One vector is turned by the same rotation once a step. Each row is the vector after some number of steps, and that number follows the row.
The counts run from 0 to 195.
[ -1 -10  25  -5   1 -16 -17 -27  32 -26 -23 -18 -26  32  56   1 -11   9
 -12  27   7 -20  14  -9  -3 -17 -27   1 -28  14  -1  34  41   0  25]
116
[ 20  -9  16   9  15   2 -11   2  22 -33 -21   2 -17  61  45   5  -1  24
   6  18   8  34  29  -1  -3  -3  26  21 -12   7   3  10 -32 -27 -13]
126
[-16  12  21  21  34 -27  17 -13  31 -10   4 -16   4  -4  62  29 -27 -10
  -9  37  -3  35 -16  23   2  -1  30  26 -23   9  -1 -27   4   0  -4]
138
[-13  -8  30   5  20 -17  25   9  26 -24 -37 -18   3  15  41  29 -52  13
  -8  36   0  10  13 -27   5 -26  -4 -14 -27  17   3   2  13 -12   9]
63
[  9  -5  18  26  39 -26  -3 -15  12 -13  -8  -5  -4  24  39  26 -12  18
   9  34  13  35   2  16  14   5  33  34   8 -10   9 -21 -22   0 -22]
50
[  5   9   2   4   2  13   0   1  11 -33   2 -23  -6  31  50  22   7  26
  28  26  23  33  29   2  20 -22  31  10  11 -17 -37  -5   5   6  -3]
179
[-10  -2   4  27  35 -45  -2 -28  16 -23 -14  -5 -10  25  38  32 -11  16
  14  32  16  32 -14   7  21  -4  20  33   2 -10   0 -31   2  26 -30]
52
[  8   4  12  17   3 -37 -14 -31  19 -18  11  -7 -13  17  59  25   1   1
  12  28  16  32 -13  29  -4   6  36  40  -4 -13 -20  -6  -5  16 -20]
133
[ -6  -6  27   2   3 -33  -3 -22  51  -4 -16  -7   2  32  54  13 -27 -28
 -23  31  -5 -15  -6   3 -20  -7  -3  11 -41  19   1  29  19 -22   8]
30
[ 22   3  20   4   9   0  14   1  25 -37 -18   2  -9  53  58   7   5   2
  -6  19  14  23  38  -1 -17 -12   9   7 -21  13  -9  32 -10 -36   5]
123
[ -1  17  11  12  15  -1  14  -4  21 -26  -3   5   8  39  55  13   8   1
  13  29   9  39   1  16   1   2  43  28  -8  -8 -13 -10 -36 -13 -23]
46
[  0  13  16 -16 -14  -7   9   0  17 -46 -26 -18   0  21  43  15 -38  23
  20  30   8 -12  25 -24   2 -15  11 -21 -21 -15 -40  20  18   3  -4]
150
[ -1  15  11   9  13 -14  12  -4  13 -32  -1 -12   9  15  50  28 -28  15
  16  39  10  37   7   4   0  -3  54  12 -11 -17 -27 -14 -30 -10 -27]
183
[ 14   4   9   3   2  10   3 -11   0 -48  10 -21 -19  27  56  28   9  25
  25  14  24  39  40  -5   5 -21  29  11   8  -8 -38   0  -3   1   7]
178
[-10   2  24  10  16 -49  -6 -16  27 -17 -21   2   5  21  36  20 -51  -4
  -1  41  -4  -9 -16   1  -4  10  12  22 -42 -16   4   8   5 -17 -15]
108
[  1  12  12  20   9 -22  -4   5   4 -44 -15 -16 -10  34  33  33 -20  53
  25  34  24  33  32 -14  23 -19  28   3  -4 -31 -22 -10   1   8 -22]
99
[ 25 -17  11  18  12  -1 -15  11  24 -36  -7  16 -25  57  34   4   8  20
   8  15  15  28  22  13   0  -7  36  26  -4  -1   4  14 -28 -28 -23]
127
[ 18 -11  25  10  23 -31 -22 -23  38  -6 -14  15 -13  36  46  -3  -2  -9
  -6  25   3  10 -11  11  -4  13  12  44 -22  11  18  10 -22 -22 -24]
79
[ -8   5  24  26  19 -60 -19 -29  15 -18 -27 -10 -15  10  35  24 -39  24
   5  36   1   0 -23  -2  20 -12  -6  21 -21 -14   3 -11  21  19 -22]
191
[  6  14  38 -17 -10  -9  18  -5  12 -43 -25  -7  18  28  41   8 -39  22
  13  37  15  -5  22 -15  -9 -13  21 -20 -34 -13 -31  16  12 -20 -10]
151
[  0   6  27   1   2 -57 -29 -35  18 -21 -16  -6 -11  28  38  -7 -22  23
  18  35   3 -25 -20   1  14   0   9  23 -40 -19  -3  18  19   6 -26]
24
[ 16 -15   9  22  20  -7  -9  -5  26 -36 -10   5 -22  54  49  11  20  13
   8  15  14  31  22   4   0  -4  20  35   2  -2   1   7 -25  -8 -22]
128
[ -8 -14  28   9  18  -9  16   4  22 -25 -47 -20  -3  22  46  18 -44  18
  -9  25   7   8  24 -16   2 -26 -14 -19 -27   6   7  17  25 -17  13]
64
[-12   4  18  12  20 -43  -5 -29  26 -11   2 -20  -5  -7  42  40 -34  11
   6  46   4  13 -22   5  12   0  20  13 -18  -1 -25 -18  23  21  -9]
56
[  7  15  20  -2  17   0  12   3  13 -36   4 -11  11  21  50  28 -12   8
  27  33  21  33   9   2   1   0  52   3  -7 -19 -31  -4 -20 -10 -20]
182
[-28  -2  20  -1  24 -19  11 -10  21  -7 -32 -23  12   4  52  28 -63   6
 -10  40   4   4  10  -8   7 -13  -2 -12 -29  12 -18  -9  26  -2  20]
61
[ 10 -18  15   2  -7   6 -17 -13  22 -31 -14  -6 -24  41  50  12  25  22
   6  16  14  25  29   2   3 -20  -1  15 -10  14  -6  26  12  -4  26]
38
[-30  17  26  -1  12 -27  10 -14  24 -10 -19 -25   1  -5  49  36 -47   4
   3  40   5  -1  -6   0   6 -17   4   6 -29   1 -17   0  19   0  21]
59
[  3   6   8  -1  13 -32  -6 -24   1 -44 -18 -11  -4   9  35  19 -29  43
  28  34  22   4   5  -9  16 -13  32   9   0 -39 -34 -12   0   1 -32]
101
[ -6   7  17   8  29 -22  11  -5  12 -34 -14   0   7  19  37  33 -36   5
  15  38  12  34  -9  -4  10   1  42  17  -9 -29 -16 -20 -26  -7 -32]
185
[  9   0  26  -4   2 -18   9  13  18 -37 -38   7  18  38  37   6 -43  22
   6  27  14  -1  10 -22  -3 -10  17  -6 -28 -21  -3  20  -8 -39 -22]
154
[-24  -8  21  27  33 -15  11 -14  28 -10 -22 -27  -6   2  52  47 -33   9
  -5  37  -1  30   2   1  16 -15  -4  11 -11  13   5 -30  14   8   5]
141
[ -7 -14  26  15  15 -14   5 -12   9 -21 -35 -25 -14   8  46  40 -38  27
   5  40   7  23  12  -3  25 -20 -16  -2 -15  -2  -2  -9  39  19   8]
144
[-20  -8   9  24  31 -22  10  -6  22 -14 -17 -21 -18  12  45  40 -37  17
 -10  37  14  15   2  -2  20 -25  -9   3 -11   6   8 -28  15   1  16]
142
[ 20   6  17  -5  -6 -28 -14 -11  33 -28  -9   0   1  51  58   0  -6  -4
   1  26  -1  -8   4   7 -23   8  28  17 -35  -2 -17  33 -12 -23 -25]
75
[-27  -9  33   9  23 -49   4 -12  31 -17 -29  -2   2  19  42  10 -58  -5
  -6  37  -4  -9 -21 -10  12   6   7  14 -40  -1  13  10   5 -11 -21]
109
[ 15  -7  16 -10   1 -16 -19  -2   5 -43 -28  -2 -13  42  35  -4 -21  34
  15  22  14 -14  29 -12   5 -11   6 -13 -17 -15  -9  28  21  -4  -4]
69
[-17   7  11  12  28 -38 -12 -37  16 -12 -13 -22 -11  -7  54  36 -18  14
   5  46  11  15 -16  11  13  -2  17  24 -21 -20 -14 -22  24  24  -9]
55
[-17 -18  26  20  35 -12   6  -9  20 -18 -28 -24  -8   2  51  42 -37  21
  -4  36  11  21   4  -5  19 -24 -10  -2   4   4  -2 -21  23   7  18]
143
[  1  11   8   6   8 -30  -3 -15   5 -40  -5 -13   5  21  36  21 -30  27
  32  35   9   2   5   3   9  -8  34   5 -16 -41 -33  -7  -3   9 -40]
102
[ -8   6  18  30  33 -29   0   0   8 -19 -17  -7   6  24  45  29 -34   9
   8  31   9  25  -4  -5   7  -7  31  24 -18 -27   3 -13 -21 -10 -31]
186
[-17   4  22   1   8 -46   6 -20  17 -18 -17 -11  17   6  42  14 -52  -1
   6  39  -1  -9 -24  -9   2   9  32   8 -31 -25 -11   5  -4 -11 -28]
106
[  5 -17   7  12  14   2   9  -6  15 -30 -12  -8 -25  47  53  29   9  13
  -4  23  16  47  32   7   8 -15   6  18   3  28  -3   1  -1  -3  23]
174
[  3  -7  21 -17 -13 -13  -4 -20  36 -32 -23  -8 -26  33  65  10  -7   1
   1  17  12  -3  23   4  -4  -5  -9  -2 -24  30 -11  43  30 -14  31]
118
